(in the rows, 128 means zero)
Where one turn sends some rows of the set: a few examples, then the rows asked:
Lomu: [143 133  99 119 134  94 101 132 160 162 125  88 137 127  96 130 150 103
 153 120 145 118 126 110]
bip: [146 101 122 124 131 148 126 111 128 113 118 142 136 127  87 154  99 150
 152 123 133 116 103  84]
bimiv: [157 131  98 124 128  93 117 150 148 155 110  92 145 131  94 130 138  98
 141 105 142 107 125 116]
kopi: [127 132 114 116 159 153 108 121  98 146 129 127 104 167 138 105 141 126
 110  81 125 108 121 113]
rusaz: [159  94 141 109 127 150 116 109 125 108 125 123 125 126  91 159 105 154
 135 135 136 114 111  90]
rofus: [136 107 134 100 173 131  74 116 127  92 113 117 137 171 102 149 113 111
 121 126 118 121 125 106]
fab: [142 114 148 117 133 125 137 114 129 113 124 123 139 124  84 160  99 150
 137 140 136 118 110  99]
kala: [148 137 110 120 158 160 119 128  96 159 137 116  99 163 137 118 121 122
 127  80 129 106 108 106]
vimur: [143 129 119 114 180 129  80 100 122 145 147 126 138 183 119 142 148 114
 153 116 105 116 141 112]
favab: [167 130 117  77 150  95  95 103 143 122 130  94 115 168 114 155 122 107
 150 132 117 120 131 114]
nume: [132 126 106 130 159 170 118  97  98 137 123 113 108 165 136 109 121 128
 121  90 132 102 117 116]
ruzeg: [149 119 142 113 135 155 130 102 127 117 121 128 122 123  94 156 101 160
 128 134 129 116 119  90]
dufi: [134 134 103 120 152 154 101 113 111 143 133 110 109 161 145 106 135 121
 111  73 140  99 117 113]
Vob: [139 129 104 123 126  90 105 142 150 153 130  94 139 128  92 144 150 109
 150 116 162 126 136 103]
zud: [138 126  91 125 132  91 106 150 148 162 133  85 133 154 109 134 141 110
 149 108 158 106 131 110]

kopi turns into Lomu
ruzeg turns into dufi
kala turns into bimiv
Where do these go?
zud turns into fab
rofus turns into vimur

